0: 105 & 161 & 139 & 128 & 138 & 195 & 82 & 110 & 118 & 126 & 123 & 100 & 131 & 109 & 30 & 68 & 180 & 129 & 62 & 138 & 161 & 104 & 128 & 182 & 39 & 131 & 117 & 78 & 202 & 105 & 140 \\
1: 112 & 136 & 150 & 149 & 165 & 109 & 151 & 151 & 147 & 156 & 127 & 149 & 160 & 134 & 129 & 128 & 135 & 155 & 159 & 162 & 137 & 143 & 91 & 132 & 126 & 108 & 131 & 157 & 138 & 103 & 116 \\
2: 180 & 131 & 123 & 136 & 129 & 96 & 159 & 158 & 164 & 146 & 161 & 164 & 150 & 173 & 172 & 171 & 92 & 117 & 155 & 155 & 77 & 154 & 161 & 95 & 172 & 175 & 167 & 148 & 67 & 169 & 132 \\
3: 148 & 103 & 105 & 148 & 140 & 90 & 146 & 141 & 149 & 144 & 128 & 142 & 141 & 145 & 184 & 145 & 92 & 89 & 168 & 157 & 90 & 149 & 147 & 55 & 182 & 147 & 139 & 146 & 91 & 164 & 114 \\
4: 111 & 127 & 120 & 131 & 91 & 178 & 57 & 68 & 77 & 81 & 98 & 64 & 67 & 82 & 101 & 82 & 165 & 127 & 91 & 106 & 167 & 64 & 128 & 150 & 102 & 108 & 76 & 76 & 152 & 127 & 139 \\
5: 172 & 132 & 119 & 146 & 121 & 99 & 150 & 151 & 153 & 141 & 161 & 156 & 148 & 164 & 173 & 164 & 98 & 114 & 151 & 151 & 80 & 147 & 162 & 91 & 174 & 172 & 156 & 142 & 69 & 173 & 131 \\
6: 108 & 136 & 165 & 125 & 145 & 134 & 131 & 138 & 127 & 140 & 117 & 135 & 141 & 122 & 95 & 120 & 155 & 177 & 123 & 128 & 164 & 126 & 95 & 165 & 91 & 103 & 123 & 137 & 171 & 57 & 137 \\
7: 182 & 126 & 154 & 101 & 137 & 103 & 156 & 159 & 172 & 157 & 170 & 160 & 158 & 170 & 125 & 163 & 101 & 140 & 126 & 139 & 102 & 151 & 174 & 126 & 126 & 177 & 165 & 158 & 110 & 140 & 160 \\
8: 114 & 116 & 70 & 132 & 116 & 130 & 121 & 109 & 108 & 114 & 109 & 118 & 112 & 111 & 153 & 117 & 133 & 92 & 141 & 109 & 124 & 126 & 130 & 107 & 151 & 118 & 120 & 111 & 119 & 146 & 93 \\
9: 173 & 107 & 117 & 121 & 137 & 82 & 163 & 159 & 161 & 156 & 157 & 170 & 158 & 170 & 167 & 172 & 67 & 109 & 155 & 141 & 66 & 169 & 166 & 88 & 167 & 171 & 169 & 158 & 87 & 165 & 128 \\
10: 150 & 108 & 125 & 120 & 166 & 61 & 180 & 173 & 170 & 175 & 141 & 175 & 172 & 165 & 162 & 163 & 82 & 116 & 173 & 150 & 88 & 185 & 136 & 96 & 153 & 146 & 164 & 178 & 105 & 140 & 117 \\
11: 150 & 146 & 167 & 100 & 148 & 117 & 150 & 156 & 160 & 158 & 150 & 148 & 158 & 146 & 110 & 141 & 123 & 152 & 120 & 136 & 129 & 141 & 139 & 144 & 108 & 148 & 149 & 160 & 129 & 118 & 153 \\
12: 142 & 113 & 89 & 122 & 133 & 104 & 140 & 130 & 137 & 134 & 121 & 134 & 127 & 130 & 170 & 137 & 110 & 82 & 154 & 132 & 106 & 142 & 147 & 87 & 168 & 142 & 138 & 134 & 101 & 158 & 113 \\
13: 86 & 129 & 122 & 138 & 118 & 168 & 85 & 79 & 78 & 100 & 80 & 75 & 90 & 63 & 106 & 57 & 172 & 126 & 111 & 115 & 181 & 81 & 104 & 147 & 101 & 86 & 67 & 95 & 163 & 117 & 124 \\
14: 174 & 120 & 115 & 129 & 133 & 86 & 165 & 164 & 167 & 151 & 161 & 170 & 161 & 177 & 173 & 174 & 80 & 114 & 158 & 147 & 64 & 167 & 160 & 91 & 172 & 173 & 173 & 154 & 70 & 170 & 122 \\

161 & 141 & 167 & 101 & 134 & 122 & 146 & 155 & 156 & 148 & 156 & 152 & 154 & 154 & 111 & 148 & 117 & 149 & 114 & 134 & 123 & 139 & 152 & 144 & 109 & 160 & 154 & 150 & 122 & 127 & 161 \\ -> 11
103 & 146 & 164 & 125 & 139 & 140 & 127 & 133 & 128 & 136 & 122 & 132 & 140 & 121 & 88 & 119 & 163 & 177 & 117 & 124 & 166 & 120 & 93 & 175 & 87 & 100 & 123 & 132 & 163 & 64 & 138 \\ -> 6
154 & 135 & 118 & 142 & 120 & 124 & 125 & 123 & 138 & 122 & 133 & 121 & 122 & 133 & 150 & 133 & 116 & 108 & 136 & 150 & 113 & 123 & 151 & 102 & 152 & 153 & 126 & 129 & 98 & 170 & 137 \\ -> 12
132 & 149 & 147 & 151 & 150 & 103 & 164 & 163 & 157 & 155 & 145 & 166 & 170 & 155 & 143 & 152 & 125 & 152 & 164 & 160 & 119 & 153 & 108 & 123 & 138 & 128 & 153 & 158 & 116 & 116 & 117 \\ -> 1
77 & 115 & 116 & 138 & 134 & 145 & 101 & 100 & 94 & 116 & 63 & 96 & 106 & 78 & 120 & 83 & 156 & 123 & 131 & 125 & 166 & 106 & 90 & 134 & 115 & 77 & 85 & 114 & 160 & 111 & 113 \\ -> 13
106 & 151 & 167 & 122 & 141 & 141 & 122 & 134 & 125 & 139 & 122 & 127 & 139 & 120 & 85 & 114 & 161 & 180 & 114 & 128 & 170 & 118 & 97 & 177 & 79 & 102 & 121 & 134 & 168 & 68 & 142 \\ -> 6
107 & 128 & 91 & 134 & 131 & 125 & 138 & 126 & 115 & 121 & 114 & 129 & 129 & 120 & 148 & 122 & 133 & 109 & 149 & 114 & 126 & 140 & 109 & 119 & 142 & 108 & 126 & 124 & 122 & 134 & 75 \\ -> 8
59 & 125 & 126 & 144 & 129 & 152 & 105 & 107 & 91 & 114 & 80 & 103 & 112 & 89 & 110 & 84 & 166 & 134 & 129 & 121 & 176 & 100 & 74 & 148 & 108 & 55 & 92 & 109 & 166 & 101 & 112 \\ -> 13
115 & 153 & 145 & 154 & 155 & 112 & 150 & 152 & 146 & 150 & 131 & 150 & 158 & 139 & 133 & 132 & 137 & 154 & 160 & 160 & 137 & 145 & 95 & 132 & 129 & 117 & 138 & 154 & 127 & 108 & 119 \\ -> 1
100 & 105 & 100 & 124 & 142 & 126 & 123 & 116 & 112 & 136 & 86 & 119 & 121 & 103 & 136 & 102 & 136 & 98 & 144 & 122 & 137 & 132 & 113 & 117 & 133 & 101 & 110 & 129 & 141 & 128 & 99 \\ -> 8
138 & 104 & 96 & 133 & 136 & 105 & 135 & 129 & 132 & 135 & 115 & 128 & 131 & 128 & 170 & 128 & 102 & 75 & 159 & 145 & 108 & 139 & 146 & 76 & 164 & 139 & 128 & 135 & 100 & 170 & 112 \\ -> 12
124 & 66 & 114 & 126 & 142 & 99 & 132 & 133 & 135 & 148 & 107 & 134 & 131 & 124 & 148 & 130 & 104 & 103 & 151 & 141 & 117 & 139 & 128 & 100 & 146 & 123 & 120 & 141 & 133 & 133 & 124 \\ -> 12
115 & 151 & 155 & 101 & 136 & 142 & 131 & 131 & 126 & 136 & 131 & 133 & 140 & 122 & 86 & 120 & 160 & 167 & 106 & 106 & 162 & 125 & 110 & 180 & 77 & 120 & 126 & 133 & 162 & 85 & 142 \\ -> 6
114 & 135 & 115 & 138 & 70 & 180 & 72 & 79 & 80 & 65 & 111 & 84 & 66 & 93 & 111 & 95 & 162 & 125 & 95 & 100 & 155 & 74 & 132 & 144 & 116 & 116 & 94 & 64 & 142 & 140 & 135 \\ -> 4
130 & 135 & 115 & 138 & 60 & 171 & 87 & 96 & 94 & 72 & 128 & 102 & 84 & 114 & 121 & 110 & 155 & 130 & 96 & 101 & 142 & 85 & 140 & 143 & 125 & 124 & 107 & 70 & 130 & 139 & 134 \\ -> 4
105 & 140 & 164 & 128 & 145 & 130 & 134 & 138 & 132 & 144 & 124 & 140 & 144 & 125 & 98 & 124 & 151 & 181 & 126 & 130 & 160 & 127 & 92 & 164 & 94 & 102 & 123 & 138 & 166 & 65 & 134 \\ -> 6
119 & 135 & 151 & 50 & 136 & 137 & 154 & 128 & 128 & 115 & 170 & 99 & 102 & 125 & 78 & 162 & 105 & 111 & 67 & 77 & 128 & 164 & 140 & 151 & 110 & 133 & 134 & 159 & 158 & 112 & 165 \\ -> 11
87 & 110 & 106 & 126 & 141 & 129 & 122 & 110 & 107 & 127 & 81 & 111 & 119 & 93 & 130 & 97 & 143 & 109 & 138 & 121 & 148 & 123 & 102 & 128 & 125 & 91 & 104 & 123 & 149 & 115 & 103 \\ -> 8
111 & 154 & 169 & 128 & 148 & 139 & 132 & 137 & 129 & 136 & 124 & 134 & 143 & 123 & 93 & 119 & 159 & 178 & 123 & 134 & 164 & 122 & 95 & 174 & 88 & 107 & 126 & 138 & 159 & 75 & 137 \\ -> 6
103 & 139 & 163 & 126 & 147 & 132 & 131 & 138 & 131 & 140 & 122 & 140 & 141 & 125 & 99 & 123 & 153 & 176 & 125 & 130 & 159 & 125 & 94 & 164 & 96 & 100 & 125 & 137 & 165 & 64 & 134 \\ -> 6
